0: [141 119  51  40 127 162 140 252 140 162  50 154 166 104 145 123 140  30 113  80 103 110 241  34 174 133  51 183 195]
1: [207 141 129  85 123 152 105 132 169 177 158 118 153 142 201 147 105 128 153 144 105  89 160 102 112 119 159 137  81]
2: [151 146 147 159  93 132 160  80  97 121 185 117 156 188 105 138 141 137 127 150 159 141 110 155  86 132 133 119 104]
3: [178 110  76  79  94 119 139 188 124 156 150 112 169 158 181 142  67  53 130 111 141  53 153 113 132 125  86 183 104]
4: [ 64 124  52 104 143 124 117 178 103 148  48  86 121  89 123 120  97 103 103  82 146 123 100 104 123 114 109 142 159]
5: [ 85 115 158 122 144 153 121 132 135  95  42 162  35  17 158 113 114 104 106 117  83 207 184  82 175 143 134 127 178]
6: [156  93 206 150 137  99 107 108 139 121 218 157 129 175 118  85 104 160 136 139 139  60  97 194 126 155 109 117  54]
7: [130 122 160 139 137 118  91 107 111 138 128 137 105 140 187  98 129  99 148 156 107 103 141 142  93 145 142 116 106]
8: [121 121 165 144 153 126  71 130 154 155 133 102  66  77 170  80  94 161  99 130 113 138 137 131 120 158 178  84  95]
9: [150 128 192 154 114 150 111  87 136 119 138 155  88 118 129 138 129 146 135 148 127 165 133 147 110 125 159 130 103]
10: [ 97 131 131 134 137 115 159 150 127 110 143 147 161 168 107  92 169 129 141 135 112  98 127 136 142 118  98 110 136]
11: [ 86 117 130  81 130 188 206 103 172 146  79  98 103 121  77 160 178 164  88 150 113 213 158  71 123 102 155 108 181]
12: [146  89 213 144 138 109  94 105 144 126 195 155 121 161 122  89 111 161 144 136 130  65  90 190 121 144 123 123  60]
13: [120 137  57  67 166 119 163 200 148 119 107 137 186 121  81 158 158 105 133  96 104  64 149 110 188 126  61 148 165]
14: [148 126 162  78 103 168 161 125 140 141 137 149 141 155 209 102 124  73 138 171  86 119 188  86 122 114 113 130 129]
15: [131 108 132 132 163 142 154 101 126 117 152 121  84 118  93 103  76 129  70 114 127 123 144 137 143 155  89  94 121]
16: [101 131 101 109 152 153 134 105 160 149 114  76 172 156  84 170 223 146 137 155 138 129 111 124 115 112 146  93 161]
17: [ 58 132  42 117 135 125 116 191 102 150  52  80 146 103 105 127 107 103 102  88 163 117  97 103 118 111  95 140 166]
18: [164 140 162 119  90 141 159 112 104 127 154 156 127 168 121 115 141 108 130 162 117 135 174 153  84 142 127 128 110]
19: [ 64 119  46 123 141 117 112 189  95 144  44  87 129  95 101 113 103 103  98  71 165 131 103 107 128 122  95 151 160]
20: [ 94 147 104 106 126  83 193 202  95 129 142 142 174 143  68 100 132 106  94 111 122  97 132 119 139 147  48 119 138]
21: [132 146 135 112 206  71 127 155 208 156 177 122 141  96  63 149 115 229 115 114 106  54  72 129 177 140 118 100  93]
22: [141 123 155 130 131 133  77 103 118 142 137 138 117 139 180  94 141  99 156 161 110  99 144 147  89 147 148 110 110]
23: [176 105 160 119 149 111  84 110 174 118 158 166 117 134 200 114 125 131 180 139  92  83 142 129 160 128 146 135 106]
24: [158 138  86  97 133 124  35 159  93 168  90 112 171 135 224 111 150  88 209 117 107  77 121 165  64 125 170 130  97]
25: [185 121 118  69 148 119  95 157 124 137 137 160 152 122 213 103 122  58 171 124  75  47 188 140 132 167  93 122 111]
26: [151 101 129 133 139 151 120 157 118 139 124 128 120 131 135  89 123 104  99  99 140 120 187 124 136 161 108 108 124]
27: [ 91 112  43  94 162 106 158 163 141 108 123  96 187 140  57 158 144 123 118  94 141  59  93 142 165 128  60 127 164]
28: [147 137 162 145  83 152 159 108  96 104 149 151 125 165 119 119 136 110 122 158 143 156 171 151  94 134 130 143 117]
29: [105 119  39  80 170 101 167 164 145 129 134  81 203 138  69 173 150 129 118 102 137  49  92 132 158 129  65 120 152]
30: [151 104 147 106 114 137 166 121 175  99 164 153 129 169 124 136 131 128 147 148 110 102 162 134 162 110 113 158 135]

[133 144 114 103 124 112 103 167 118 145 106 156 117 108 153 117 100  81 121 118 109 107 154  94 139 146  87 162 144] 26 7 25
[133 120 136  77 104 155 158 137 130 137 123 148 134 165 206 100 110  64 144 158  83  98 176  95 129 104 106 146 129] 14 30 25
[136  58 115  62 123 204 215 117 184 123 160  91 187 213 102 166 116 119  99 126 146  78 146 103 153  72  68 140 132] 30 29 27
[186 110 117  59 150 126 102 167 127 136 129 171 156 119 211 100 128  57 166 117  70  56 198 136 132 170  94 117 110] 25 14 23
[131  88 141 100 108 160 118  82 162 115  96 101 110  99 189 191 126 132 172 143 117 183  85 125 118  82 203 147 124] 9 7 22
[119  88 156 104 113 171 133  65 165 110  81 100  95  84 200 192 138 133 157 152 111 203  91 117 124  84 206 139 139] 9 11 7
[209 105 118  59 102 139 170 117 169 144 185 114 191 191 194 170 146 112 176 161 104  79 151 133 110 109 148 142 101] 1 30 14
[120  99 140 138 155 146 155  99 130 116 149 125  81 116  97  98  78 141  71 122 133 126 147 133 142 149 103  88 120] 15 26 9
[202 116 219 102 161 128 134 134 195 152 191 199 108 129 179 101  97 172 132 136  75  95 176  84 186 131 127 125  87] 23 30 1
[134  88 141 126 155 162 166 100 130 116 151 123  89 123  96 116  73 138  62 112 137 129 160 124 142 152  96 101 124] 15 26 30
[138 120 148  73 100 157 159 126 140 138 132 146 139 153 202 110 111  78 135 162  89 105 176  83 125 103 107 137 132] 14 30 1
[211 146 136 151 123 156 116 137 137 158 190 131 158 182 140 128  98 146 123 108 155 103 149 118 130 119 128 130  82] 1 2 26
[194  82 114  65 148 184 159 122 165 143 171 126 207 196 107 155 170 127 132 108 140  70 153 131 136 136  91 121 117] 30 10 1
[139 146 121 132 108 180 108 152  92 164  76 135 116 132 136 105 155  99 111 121 145 181 193  93 101 140 136 124 162] 26 28 18
[155 141 124 161  95 129 191  71 120  85 184 111 159 169 119 176 109 159 143 147 153 150  70 146 129  85 140 134 104] 2 28 30
[123 110 133 209 119  81 102  65  99 100 181 114 145 158  96 127 184 154 153 143 174 142  71 193 104 147 159  99 123] 2 9 12
[197 104 125  58 113 154 171 110 184 154 174 105 186 178 191 176 155 123 167 155  94  95 141 122 116 101 151 128 103] 1 30 14
[126 159  85 169 165 146  87 132 107 159 123  75 175 139 107 134 161 166 134 104 165 133  84 129 110 120 153  79 118] 16 2 10
[160 107 144 106 127 159 134 120 142 125 160 160 133 167 154 117 120 110 135 136 113  89 168 132 140 127 102 125 124] 30 18 14
[124 137 117 136 107 183 116 163  95 161  67 142 116 139 126 100 163  92 110 120 141 188 213  87 100 127 131 129 160] 26 28 18
[211 143 137 130 117 151 128 121 137 165 180 121 157 168 144 137  89 145 120 115 154  99 140 130 121 130 134 136  79] 1 2 18
[179 134 125 122  99 152 103 140 133 170 129 117 133 142 179 134 115 109 138 129 147 138 153  98 107 120 156 142 111] 1 22 7
